In the data rows, the value 128 means zero.
How far apart are the two rows of each pair, measured in a hidden way? 0 means very close, and 40 very far. Two or three weighted sums of its numbers give each row a place; it is the straight-line distance between the places.
ndarray[124 134 124 142 110 129 124 143 142 118 135 134 157 120 119 112 134  91 168 136 127]
ndarray[165 114 102 126  90 102 100 149 139 109 144 125 143 101 114 164 131  85 150 145 125] 6
ndarray[143 127 123 143 147 115 154  88 109 111 138 153 137 108 133 118 110 130 136  94  88]
ndarray[123 128 123 125 128 138 124 152 154 125 128 103 143 155 129 106 147 123 159 154 129] 14
ndarray[ 63 121 160 120 138 141 104 131 150 195 108 113 125  85 141 183 119 126 112 147  93]
ndarray[ 96 149 168 166 165 151 141 107 103 180 119 160 101 114 158  93  82 132 112  96 100] 22
ndarray[129 120 134 147 138 111 115 125  91 153 127 127 102 132 123 124  94 162 110 128 103]
ndarray[140 114 124 112  87 122  80 178 157 151 107 111 136 146 162 129 137 142 129 171 153] 5
ndarray[135 135 111 132 105 125 116 141 174 127 122 133 169 125 149 134 140  96 157 142 140]
ndarray[141 141 131 138 150 133 134  72  98 128 149 165  86 124 152 114  85 163  90  87 101] 15
ndarray[117 130 142 139 159 126 133  93 105 137 118 135 101 121 157 132 113 151  95  96 119]
ndarray[147 122  83 112 116 129 135 136 145  91 134 129 151 127 130 135 149 118 153 129 145] 2
ndarray[ 86 155 164 157 170 123 146  97 129 164  99 132  86 119 173 136  97 146  95  98 114]
ndarray[ 91 133 126 119 121 183 139 142 187 116 104 100 121 193 151 107 154 120 172 159  96] 14
ndarray[112 109 123 136  97  89  78 148  74 137  90 121 102  83 144 197  96 133 126 124 170]
ndarray[109 124 118 118 132 143 140 145 195 127 114  96 132 157 137 160 148 126 132 165 139] 13
ndarray[114 186  73 154 121  82 131  94 135  99  74  98 113 102 130 125 108 156 144 146  77]
ndarray[152 133 107  77 148 120 122 106 122 128 142  98 151 119 148 118 141 124 131 107 170] 34
ndarray[ 86 147 155 113 168 133 131 124 169 172  88 101 117 144 141  67 132 131 135 134 160]
ndarray[143 110 100 113 108 117 143 134 113 102 130 123 157 137 131 155 144 108 135 126 128] 31
ndarray[ 92 182 153 177 142 168 150  96 119 184  85 174 101 132 185  98  81 135 124 101 148]
ndarray[120 115 128 147 147 105 111 132  92 146 145 134 111 138 124 104 100 151 115 138  92] 17
ndarray[119 128 140 129 121 138 141 136 109 102 141 159 116 131  92 133 124  98 133 125 119]
ndarray[137 123 103 140 153 104 148  94 109 144 113 165 107 136 159 125  88 148 111  99 116] 12
ndarray[106 126 139 118 123 142 140 141 125 108 145 134 107 160  97 125 143 131 133 148 117]
ndarray[109 144 150 113 144 142 149 111 123 110 151 133 113 138 104 102 146 125 106 122 118] 1
ndarray[155 131 101 106  94 118 124 136 136  99 127 112 149 137 121 136 149 101 157 139 155]
ndarray[119 136 147 111 146 157 143 111 127 119 127 132 122 148 108 107 149 131 111 119 111] 8
ndarray[104 165 168  96 150 125 132 102 153 159 119 128  97 138 141  93  88 116 166  83 155]
ndarray[133 101 119 123 110 138 152 143 126 106 168 153 134 148  92 131 141 126 160 138 125] 26
ndarray[124 151 146 170 140  99 152  91 132 153 114 139 125 116 152 139 102 116 107 101  92]
ndarray[161  82 100 118  93 125  75 154 104 132 126 160 136 138 122 152 127 153 109 180 135] 13
ndarray[125 131 136 145 131  88 105 108  91 158 115 133 105  95 163 167 103 158  73 116 120]
ndarray[147 132 119 147 135 107 138  94 103 138 123 162 118 117 145 120 104 152 117  99 120] 8
ndarray[146 110  76 139  78 102  96 148 120 106 136 182 181 104 127 132 137 136 153 139 159]
ndarray[121 138 123 168 135  99 140 127 139 138 129 131 122 133 143 131 112 115 157 131  93] 7
ndarray[137 147 134 122 126 133 148  97 126 103 138 146 136 105 115 140 129 106 113  97 120]
ndarray[114 123 100  96 111 166 144 149 127 118 154 122 130 177  93 128 183 136 154 156 132] 4
ndarray[133 155 133 134 125 125 125  93 107 109 129 148 136 118 111 119 137 112 101 103 141]
ndarray[106 142 160 167 139 109 130 100 125 168 111 151 101 116 162 124 102 142 110 100 112] 4
ndarray[111 121 121 156 135 122 152 116 152 125 117 108  97 119 161 138 124 109 147 124 119]
ndarray[154 146  98 127 147 107 141  78 120 113 104 160 142 121 155  96 126 160 134 106 125] 11
ndarray[112 147 157 166 154 115 137  96 117 163  96 148 110 112 166 123  95 144 112 103 111]
ndarray[141 125 144 125 111 123 104 130  97 145 123 143 125  81 132 148 113 121  99 116 133] 8
ndarray[ 99 112 128 126 125 139 106 173 158 159  98  82 115 131 144 159 128 141 121 172 153]
ndarray[148 110 134 137 108 123 108 171 121  97  95 127 121 125 117 179 135 138 110 172 140] 7
ndarray[127 128 146 103 147 151 130 117 127 139 122 130 114 143 133 115 138 167 109 118 145]
ndarray[119 126 144 105 147 151 123 116 127 131 130 134 114 138 140 112 136 161 106 121 144] 4
ndarray[111 142 119 147 162  91 158  95 123 144 131 156  96 123 160 112  91 163  99  94 131]
ndarray[128 124 129 154 119 100 125 107  86 145 118 147 110  99 146 153  84 141  78 112 108] 11
ndarray[ 96 136 137 156 147 126 142 126 141 131 118 107 106 134 137 131 119 109 137 124 101]
ndarray[119 131 148 122 161 139 136 114 104 111 134 152 134 106 101 120 122 108 121 107 117] 6
ndarray[176 119  81 117  93 115 113 132 133 104 148 141 171 130 118 136 145 104 166 141 146]
ndarray[147 120 119 163 110  98 120 112  94 160 107 148 124  96 130 151  93 145 104 108 110] 12
ndarray[134 176 108 131 122 150 110 107 126 128 149  89 174 143 140 131 129 132 148 101 161]
ndarray[ 87 167 173 168 166 122 150  91 127 176  94 122  84 120 161 129  90 148  82  98 104] 20
ndarray[125 102 157 138 143 130 154 148 109 160 108 100 157  98 175 111 139 127 205 158 109]
ndarray[156 110 109 144  71 105 111 154 119 116 124 158 145  98  99 171 111  89 146 147 128] 5
ndarray[138  97 142 147 135 126 139 100 108 130  86 107 129 135 194 178 147 124 139 108 122]
ndarray[ 98 146 130 139 150 154 134  79 110 130 135 165 100 125  85 113  89 135 100 100  89] 30
ndarray[129 190  79  57 122 137 131 109 132 151 144 151 154  86 143 122 122 128 119 101 161]
ndarray[131 112 110 104 121 140 130 150 139 101 160 107 134 155  99 115 160 136 160 149 136] 15
ndarray[154 175 183 134 147 130  89 116 121 141 161 179 125  89  96 101 140 110  90  80 104]
ndarray[106  78 154 106 146 136 109 154 111 149 138 107 150 136 143 113 122 140 135 109 181] 18
ndarray[120 127 126 130 105 130 100 150 141 131 146 121 167 142  99  93 137  85 155 129 123]
ndarray[144 105 103 114  73 103 113 150  99 127 131 150 107  76  98 175  87 101  87 102 107] 22
ndarray[120 136  98 131 132 120 146 119 106 104 151 125 112 138 129 137 137 120 139 111 119]
ndarray[131 113 125 126 103 138 135 146 124 119 153 147 124 158  90 122 127 131 150 155 112] 11
ndarray[156 122 145 110 112 162  84 185 142 108 111 151  90 141 125 154 115 136 138 157 158]
ndarray[111 124 120 129 123 146 135 147 123 105 160 127 113 144 104 107 135 132 139 155 119] 6
ndarray[ 85 151 175 167 164 128 141  97 123 165  94 132  86 121 159 131  87 146 100  96 102]
ndarray[124 130 141 113 133 145 130 104 104 132 122 154 125 100 139 119 117 134 109 101 144] 5
ndarray[ 87 118 143 130 132 150 123 163 164 142 133  95 117 144 124 114 143 116 148 149 119]
ndarray[132 107 124 131 110 130 127 151 122 110 156 147 124 148  91 119 134 126 146 157 118] 2
ndarray[138 142 134 153 139 111 153  83  95 117 140 154 124 123 117 112 113 119 128  96  86]
ndarray[ 97 123 130 122 131 147 138 155 168 119 131  99 130 156 129 124 159 122 148 151 132] 9
ndarray[157 116 125 101 127 128 119 126 127 145 134 139 134 137 131  98 132 165 117 122 147]
ndarray[151 133 125 142 126 112 144  88 124 148 154 156 123 159 125 108 115 168 117 131  99] 7
ndarray[100 154 172 171 164 121 145 102 105 167 116 148  96 114 145  96  86 132 113  97 103]
ndarray[140 146 149 134 126 133 144 139 155 114 129 125 153 106 100 126 123  86 145 151 146] 9
ndarray[123 108 100 121 103 126 129 131 100 101 138 136 150 106  81 116 143 103 147 143 155]
ndarray[ 83 147 165 172 149 127 146 124 119 140 128 143  87 135 129 147 100 109 119 128  86] 9
ndarray[ 91 159 168 159 169 125 137  94 133 150 104 140  80 109 168 131  97 131 115  94 118]
ndarray[133 130 133 140 143 118 147  91  93 140 119 143  95 125 150 135  96 159  97  94 123] 17
ndarray[135  90  94 114 107 123  97 169 138 131 108  97 128 139 129 154 146 156 139 164 160]
ndarray[112 126 136 115 133 136 141 146 128  99 141 134 104 153  98 124 137 127 128 152 124] 21
ndarray[114 142 123 160 139 101 146 118 160 130 111  96 128 132 169 154 130 111 135 127 109]
ndarray[173  89  90 109  82 123  83 169 126 151 129 114 161 131 119 150 143 145 158 170 162] 10
ndarray[141 117 189 144 113 108 103 106 117 177  95 122  97 113 147 147  55 118  53 117 144]
ndarray[144 107 106 124 102 136 121 155 139 116 127 119 115 132 108 189 137 123 117 164 129] 15
ndarray[164 169 134 181 103 101 162 128 105 120 129  85 139 108 109 135  85 118 166 149 107]
ndarray[125 112 113 158  86 120 126 129  92 107 140 192 120 150 118 129 105 112 132 132  92] 27
ndarray[ 98 153 175 131 157 143 129 114 130 158 108 143 111 101 150 121 117 124 102 106 139]
ndarray[127 121 112  98 129 135 128 145 134  98 158 110 138 162 110 116 161 135 150 147 139] 1
ndarray[148 153 124  89 141 129 136 109 118 114 149 110 170 101 111  98 144 104 126 112 127]
ndarray[114 113 134 119 128 143 141 146 121 106 145 132 106 159 100 132 136 128 132 148 119] 4
ndarray[114 147 179 165 119 149 113 110  38 142 187 145  76  57 110 143 123 124 146 115 104]
ndarray[127 117 139 111 136 135 101 137 121 145 122 110 120 125 132 140 123 151  90 131 143] 13
ndarray[191 167 161 131 131 133 107 101 123 112 104 131 116  90  66 160 104  74  88 101 117]
ndarray[140 115 108 103 131 144 128 151 143 104 151 109 124 153 104 116 162 134 152 149 136] 2
ndarray[125  86 149 123  95 146 143 176  86  80 113 132 111 127  95 185 101  66 154 163 134]
ndarray[153 144 116 101 124 122 134 104 141 105 136 124 148 120 122 132 148 112 127 106 139] 8
ndarray[134 100 123 154  82 115 130 154  73  90 144 147 143 109  80 161  87  70 124 148 108]
ndarray[125 113 138 134 112  84 113 119 110 147 110 139 127 107 117 136 111 107 109 125 107] 16
ndarray[151  48 152 110  95 121  86 160 120 113 118 114 133 137 125 182  86  78 131 162 106]
ndarray[143 135 142 112 140 131 131 112 116 129 133 156 124 119 133 111 121 134 109 102 148] 11
ndarray[110 147 131 130 112 106 125 143 135 132 142 145 154  97 100  83 129 104 145 143 150]
ndarray[108 125 144 196 117  95 126 142 113 138 118 131 104 103 116 163  82  96 127 146  78] 18
ndarray[ 99 131 132 163 161 103 151  83 118 179 105 143  98  99 189 124 111 168 114  90 127]
ndarray[146 138 113  93 138 133 143 110 122 135 136 118 149 103 143 102 142 136 139 112 162] 11
ndarray[118 137 146 141 173  91 139 100 152 180 130 136 126 145 173 111  97 138 125 109 136]
ndarray[181 110  90 110  86 122 133 135 157  90 149 149 165 127 115 123 151 103 164 135 143] 25
ndarray[156 130 150 110  86 135 167 124 104 104 107 123 175  37 167 108 136  81 141 112 129]
ndarray[121 157 118 131 107 130 109 154 169 132 138 137 148 139 156  80 172  44 174 149 124] 39
ndarray[124 123 103  99 130 141 139 138 141  90 139 105 134 169 109 121 161 134 142 144 120]
ndarray[124  91 124 113  88 120 114 160 130 132 112 117 103 138 124 159 123 142 122 172 143] 3
ndarray[ 90 152 170 166 169 101 133  97 123 169  98 141  78 122 173 134  89 150  96 110 109]
ndarray[133 122 105 132  93 126 124 141 127  95 152 149 128 170  89 117 156 140 145 158 116] 9
ndarray[138 111 101 104 120 137 132 146 137  92 152 110 141 157 107 118 165 140 158 146 149]
ndarray[149 146 114  98 125 129 135 100 132 110 142 118 164 121 136 125 156 115 132 102 134] 5
ndarray[114 126 145 159 130 122 175 171 175 132 119 126 126 100 151 173  97 152 123 159 176]
ndarray[161 122 121 122  99 133 115 126 140 124 129 126 157 116 102 150 127 126 107 134 119] 21
ndarray[133 120 113 118 129 115 146 141 156 136 117 109 168 116 121  99 126 112 123 157 116]
ndarray[ 87 134 134 166 148 128 165  86  99  67  73 171 112 117 180 164  88 101  72 103 144] 4
ndarray[156 124 123 110 119 128 123 108 103 137 132 178 144  95 121 105 124 134 117 110 143]
ndarray[ 96 107 117 126 138 175 135 160 160 110 140  97 117 169 139 115 143 114 153 146 123] 3
ndarray[136 117 109  99 134 134 134 144 139 103 149 108 128 165 107 112 157 131 153 149 136]
ndarray[154 153 106 105 125 131 136 108 141 106 139 128 165 121 128 124 163 112 141 107 153] 10
ndarray[138 146 139 122 134 141 146 100 127 113 136 154 128 122 119 138 133 106 105 101 133]
ndarray[132 121  99 112 112 135 142 138 122 110 159 127 149 134 105 121 140 102 151 129 136] 2
ndarray[132  89 116 142 138 172 126 139 139 136 110 115 174 151 117  72 132 121 183 164 131]
ndarray[104 119 145 119 146 154 133 142 165 128 113  94 124 151 120 113 154 119 149 155 130] 18
ndarray[126 128 138 131 113 138 120 143 138 111 142 136 140 109 121 116 129  96 168 132 110]
ndarray[ 96 152 169 161 166 130 140  94 128 164  97 133  80 116 163 128  94 146  90  97 115] 6
ndarray[150 125 100 116  76 122  90 155 132 142 106 103 152 131 126 161 138 112 141 146 155]
ndarray[132 113 134 148 138 104 115 122  94 154 124 128 102 124 127 119 106 165 114 129 100] 11
ndarray[101 136 135 119 141 157 124 143 167 123 130 113 138 141 119 121 139 118 139 155 135]
ndarray[148 143 115  97 133 136 126 111 125 117 128 124 139 110 144 110 142 145 125 104 163] 23
ndarray[151 123 115  93 137 131 115 119 137 126 125 133 152 113 152  97 143 140 136 114 161]
ndarray[105 126 133 165 123  94  98 106 111 170 102 129  93 104 145 186 114 138  85 124 113] 6
ndarray[127  94 125 128 103 126 102 163 115 128 126 120 108 132 117 165 126 151 122 165 148]
ndarray[124 127 133 145 120 135 141 151 152 145 112 136 153  98 122 110 142  99 169 148 130] 9
ndarray[100 102 103 120 134 146 147 122 119 103 137 107 118 146  99 129 180 131 122 107 152]
ndarray[ 91 133 146 158 153 131 158 119 133 135 114  98 104 137 144 124 114 116 138 124 113] 11
ndarray[162 129 118 156  95  99 107 116 114 162 122 130 137  95 148 142  88 123  96 100 110]
ndarray[115 155 124 144 103 137 141 133 105  81 105 149 113 170 203 129  99 167 100 103  99] 7
ndarray[106 134 150 190 112 101 130 144 118 145 123 138 106 101 121 160  89  93 122 134  85]
ndarray[111 125 158 118 165 141 123 100 130 103 141 171 110 145 133 148 145 127 124  97 182] 16
ndarray[118  77 117 134 134  94 131 109 114 149 135 130 181 131 124 201 108  84 122 106 113]
ndarray[132 127 116 160 113 107 146 120  91 106 149 164 113 136 108 127 106 119 146 126  96] 9
ndarray[140  96 101 105 109 117 111 174 139 132 132  95 142 145 139 146 141 160 144 165 161]
ndarray[132 150 140 150 147 115 143  89 135 146 130 116 141 116 132 105 124 118 131  99  95] 10
ndarray[157 126  91 106 117 129 136 138 141 100 135 128 158 134 128 139 149 108 146 136 144]
ndarray[145  68 104 157 122 139 127 152 117 112 159  90 130 138 111 149 122 105 136 170 131] 13
ndarray[113 116 127 136  79 112 115 153 128 123 119 138 138 115 102 175 121  94 113 143 122]
ndarray[153 125  88 110 106 125 130 135 134  94 139 131 151 125 128 137 156 112 142 129 148] 14
ndarray[166 105  84 109  93 115 111 146 116 120 136 156 150 130 134 105 139 133 160 141 163]
ndarray[135 137 134 114 133 137 134 106 109 132 129 153 116 112 132 127 127 139 110 109 144] 7
ndarray[103 129 154 196 117 104 127 140 111 142 114 142 104 112 119 162  85  95 131 143  84]
ndarray[128 141 157 102 141 154 157 119 127 103 162 127 123 157  99 119 142 124 126 126 111] 14
ndarray[103 159 171 176 146 123 156  91 119 148 117 140 115 122 132 126 101 115 118  96  78]
ndarray[146 130 131 136 119 145 122 119 134 123 129 118 140  87 108 169 115  98 110 118 121] 13
ndarray[135 115 111 107 119 135 139 146 144  68 158 119 124 155 100 124 161 139 153 155 135]
ndarray[111 125 147 118 137 145 117 143 111 149 130 115 115 123 116 128 122 145  87 130 127] 10
ndarray[150 112  99 146  86 103  98 182 161  68 162 129 170 114  74  95 122 130 173 158 151]
ndarray[163  90  82 117  83 113  96 169 137 133 126 111 152 132 133 141 139 152 152 170 160] 13
ndarray[ 95  91 110 138 116 143  79 167 162 145 131 121 114 163 119 156 110 136  99 147 120]
ndarray[115 127 123 118 133 147 122 145 184 127 117  92 130 159 135 141 156 128 134 154 141] 6
ndarray[ 99 130 144 119 139 151 131 152 169 124 132  95 116 153 116 115 149 120 139 153 126]
ndarray[111 129 146 105 157 168 133 116 124 137 115 137 112 145 146 115 153 146 100 124 143] 8
ndarray[201 140  99 103  90 102  94 125 130 123 150 121 183  87 120 138 147  92 129 126 131]
ndarray[136 119 156  93 133 151 105 140 188 120 134  95 124 149 131 113 153 108 158 154 116] 22
ndarray[113 147 166 179 132 104 131 113 120 153 112 121 119  89 121 146  84  91 108 112  70]
ndarray[148 104  94 116  81 122 106 161 123 121 109 124 140  95 125 146 125 132 137 146 164] 13
ndarray[120 129 119 142 121 112 118 113 100 137 127 121 104  93 113 171  89 155  84  93  99]
ndarray[186 123  98 117  77  86 143 144 127  94 123 170 162 139 118 128 155  97 181 120 172] 14
ndarray[117 149 127 155 110 115 164 135 153 130 122 158 106 128 138 125 115 118 115 137 113]
ndarray[186 111  75 131  75 100 105 156 130 105 134 133 180 106 117 156 136  97 162 151 133] 16
ndarray[144 129  92 109 101 115 140 126 144  92 143 126 145 133 130 141 142 104 140 131 153]
ndarray[ 92 162 164 169 175 131 136  95 150 163  93 128  90 119 161 143 101 147  98  92 107] 7
ndarray[134 103 144 144 115 168 111 159 143 139 108 136 126 143 144 100 164 125 186 158 136]
ndarray[146 104  98  81 142 128 147 137 129  96 155 162 123 119 166 127 135 138 148 151 179] 24
ndarray[135 142 156 125 148 138 154 102 102 113 135 148 127 120 104 117 135 102 124 100 113]
ndarray[136 143 147 118  67 179 134 134 144 125  90  91 105 216 117 132 129 113 167 144  76] 11
ndarray[ 78 153 167 138 154 149 154 120 162 172 105 109 106 154 166 135 104 174  67 124 124]
ndarray[132 140 134 102 124 139 119 111 119 110 121 133 144 124 133 106 131 147 116  99 158] 10
ndarray[138 129 120 117 107 133 160 144 101  89 146 113 128 146 125 122 137 102 165 128 167]
ndarray[119 104 105 144 103 115 116 175  79 129 123 132 106  96  81 170 143 132 104 128 111] 24
ndarray[ 82 159 159 148 173 131 129 106 130 149  90 137  87 114 165 127  90 155  80 101 116]
ndarray[157 194 161 192 170  77 163  88 108 160 176 139 121 121 184 102  91 108 109  82  74] 24
ndarray[121 121 140 104 142 159 133 114 129 140 118 132 122 137 141 116 138 160 102 130 145]
ndarray[156 143 106  96 133 127 131 102 137 109 142 123 160 116 128 125 149 114 131 107 138] 2
ndarray[133 129 121 129 114 133 144 128 125 101 135 155 132 130 110 154 134 111 130 134 135]
ndarray[121 120 143 105 141 148 130 114 129 138 132 135 115 142 138 109 135 160 111 116 151] 4
ndarray[127 104 117 137  90 122 112 158 135 107 132 105 120 126 107 180 139 119 111 167 123]
ndarray[112 105 138 125 130 142 144 145 124 103 147 134 105 156  99 124 141 126 128 151 126] 10
ndarray[123  79 138 106 110 160 113 170 140 145 123  90 188 141 142 130 114 137 167 172 185]
ndarray[180 130 162 140 108 125  93 145 128 104  95 174 102 127 113 208 133 118 116 142 126] 18
ndarray[113 134  92  95 152 142  93 158 142 114 169 108 125 181 131 121 165 155 133 162 115]
ndarray[115 131 131 107 174 146 120 131 139 162 161 130  95 116 139 108 139 132 123 124 172] 12
ndarray[121 139 127 136 115 131 125 145 144 127 130 128 153 123 116 116 133  89 161 137 127]
ndarray[188 104  89 107  85  89 101 168 114 143 133 128 141 104 107 170 128 129 143 155 152] 15
ndarray[150 133 103 103 137 123 137 109 127 122 132 139 155 114 143 115 145 139 132 105 169]
ndarray[154 149 108  88 136 122 131 100 119 117 134 142 172 124 118  96 162 130 117 115 178] 14
ndarray[151 146 100 101 119 123 134 101 136 105 127 128 168 120 126 127 145 117 119 101 137]
ndarray[110 139 154 167 146 120 133 101 123 157  95 158 116 104 167 118  83 146 107 101 109] 6
ndarray[121 127 141 102 145 148 130 118 116 132 126 134 109 140 139 116 136 169 112 120 153]
ndarray[128 152 155 117 139 141 143 106 102 109 143 150 127 101  92 120 122 105 117 100 119] 5
ndarray[100 144 139 155 150 124 141 121 134 122 125 104  94 134 134 137 119 116 130 124 107]
ndarray[ 96 126 145 115 153 151 126 158 157 129 111  87 129 157 123 118 157 121 143 152 133] 9
ndarray[130 137 141 111 142 134 133 114 102 130 128 154 123 107 127 121 123 134 105 102 141]
ndarray[101 126 138 127 143 152 133 150 160 133 134  94 122 153 124 123 150 121 150 150 129] 6
ndarray[154 131 116  92 154 136 147 103 159 162 128 110 156 144 148 119 161 181 133 123 171]
ndarray[146 121 141 126 117 125 113 132 117 126 137 126 146 123  93 133 125 115 125 138 102] 13
ndarray[142 116 128 125 114 141 134 150 117 104 151 145 126 153  99 118 137 127 156 155 122]
ndarray[105 136 131 127 111 124 123 141 173 142 131 121 147 125 134 149 143  94 139 143 133] 10
ndarray[171 119  89 106  99 116 108 124 152 121 136  99 180 127 126 140 156 130 134 139 130]
ndarray[134 131 119 129 111 143 152 113 117 118 126 138 110  94 115 161 109  85 132 138 118] 8
ndarray[173 103  52 103  95 142 151 141 160  80 154 168 164 124 119 113 140  91 161 133 141]
ndarray[128 106 142 130 185 163 161 123 141 156 141 103 101 118  77 123 135 103 129 142 128] 14
ndarray[131 154 158 128 135 132 140 108 120 114 153 146 124 103  96 127 126 100 109 100  97]
ndarray[132 138 150 122 127 123 113 118  90 125 138 136 127  89  84 146 104  85 117 111 102] 5
ndarray[102 134 141 136 130 124 130 137 144 119 122 132 123 121 110 122 129  99 146 133 136]
ndarray[105 129 146 147 180  90 151  89  97 109 127 152  71 106 165 102  96 165 122  89 124] 10
ndarray[119 116 133 141 143 125 109 117 114 149 106 100  94 127 136 168 114 165  97 128 118]
ndarray[108 130 140 126 111 146 120 162 152 145 137 113 144 155 134 105 129 139 171 141 147] 15
ndarray[103 145 185 176 181 143 135 106 118 192 118 142  83 116 154  95  73 142  98  88  81]
ndarray[108 146 173 134 151 143 134 117 151 145 123 137 121 139 118 101 129 121 126 127 100] 23
ndarray[150 132  99 109 148  41 110 102 132 107 146 131 152 136 172  95 114 170  83  84 147]
ndarray[154 121 111 137  92 141 111 138 106 117 125 161 119  76 107 182 129  76 125 145 111] 22
ndarray[133 132 136 121 131 120 106 121  92 144 116 143 115  82 117 151 107 120 102 115 133]
ndarray[131 113 123 162 105 112 149 123  93 103 145 161 114 140 105 129 110 119 145 124  99] 6
ndarray[109 145 128 150 153  92 120  99 150 169 112 151 128 135 171 105 128 144 148 104 133]
ndarray[112 147 146 150 157 116 132 103 118 164 119 126 123 113 161  88 109 137 128  96 121] 16
ndarray[ 90 156 137 108 138 129 123 165 159 144 131  96 166 148 154  93 171 153 123 163 132]
ndarray[133 107 122 133  97 116 112 159 101 133 118 142 109 101 114 169 104 122 121 146 139] 19
ndarray[113 103 138 134 164 144 142 150 200 125 161  80 123 150 117 136 178 118 153 159 160]
ndarray[126 106 117 125 108 137 133 148 107 102 149 148 128 152  85 116 138 128 150 157 120] 5
ndarray[104 149 147 177 142 140 129 121 157 118 121 118 118 149 133 134 124 106 146 149  95]
ndarray[ 96 131 136 126 148 157 138 150 170 125 130  88 125 160 127 111 152 125 141 151 124] 9
ndarray[116  95 150  97 130 165 132 164 224 177 123 144 135 144 129  98 129 111 147 151 118]
ndarray[116 142 120 111 119 124 116 139 152 154  96 115 125 114 127 158 143 121 141 129 158] 13
ndarray[130 125  95 126 160 146 119 163 130 121 158  95 148 162 144 130 144 101 142 174 106]
ndarray[146 104  87  95 111 136 137 137 156  99 138 108 148 160 123 126 162 141 146 148 145] 7
ndarray[146 127 134 134 124 115 138  91 106 132 134 161 112 116 155 134  99 154 138  99 131]
ndarray[108 111 136 119 145 138 127 156 168 124 135  74 131 169 132  98 164 100 146 166 132] 22
ndarray[158 131 100 125 136  98 132  96 115 135 127 142 143 122 156 106 121 156 137 100 131]
ndarray[138 148 112 143 139 118 125  79 148 153 108 115 140 127 177 133 116 147 136  87 136] 6
ndarray[ 95 149 138 159 151 119 144 121 136 129 126 114 105 137 132 132 121 116 134 126 110]
ndarray[159 132 121  99 129 137 121 111 119 144 111 146 145 106 151  96 145 132 129  98 158] 18
ndarray[127 162 139 151 159 110 137  96 130 145 127 115 141 116 147 105 120 108 135  99  89]
ndarray[131 119 106 102 127 137 138 148 142 102 146 104 139 159 107 115 161 130 146 150 136] 5
ndarray[142 133 137 119 134 139 132 118 120 119 151 136 139 144  98  97 143 133 125 128 110]
ndarray[165 139 107 162 130 144 156  85 110 110 106 177 124  95 163 172 111 131 108  83  54] 38
ndarray[ 97 141 141 129 142 135 140 141 145 108 125 117 128 129 114 114 136  91 150 137 130]
ndarray[129 139 157 131 122 121 120 123  99 117 131 133 127  88  91 143 114  88 116 116 107] 10
ndarray[ 90 230 124 139  93 135 131  90 112  81 116 139 164 114  91 118 160  99 126 101  66]
ndarray[137 139 141 161 181 103 131  96 140 158 138 158  81 142 160  68 116 139  79 111  93] 11
ndarray[107 117 139 113 120 139 141 142 109 107 152 119 116 159  98 116 146 142 135 147 119]
ndarray[105 136 132 125 140 142 122 149 167 142 127  89 123 152 115 116 143 120 137 152 130] 5
ndarray[161  90  91 146  74  78  84 167 155  92 128  65 159 177 113 168 115 156 151 151 133]
ndarray[101 139 150 148 134 167  98 147 160 124 128  94 143 120 112  98 158 124 182 135 131] 16
ndarray[168 153  75 119  55 179 149 147 141  72 176 157 208 135 125 176 185 112 103 141 132]
ndarray[117 138 142 128 109 134 104 135  97 147 111 138 126  90 112 149 123 114 126 119 142] 29
ndarray[148 114 131 155  63 106 106 172 100  97 153 133 151  95  87 165 124  77 188 146 116]
ndarray[106 116 165 144 124 143 132 106 124 177  88 154 106  98 156 101  96 134 107  91 118] 10
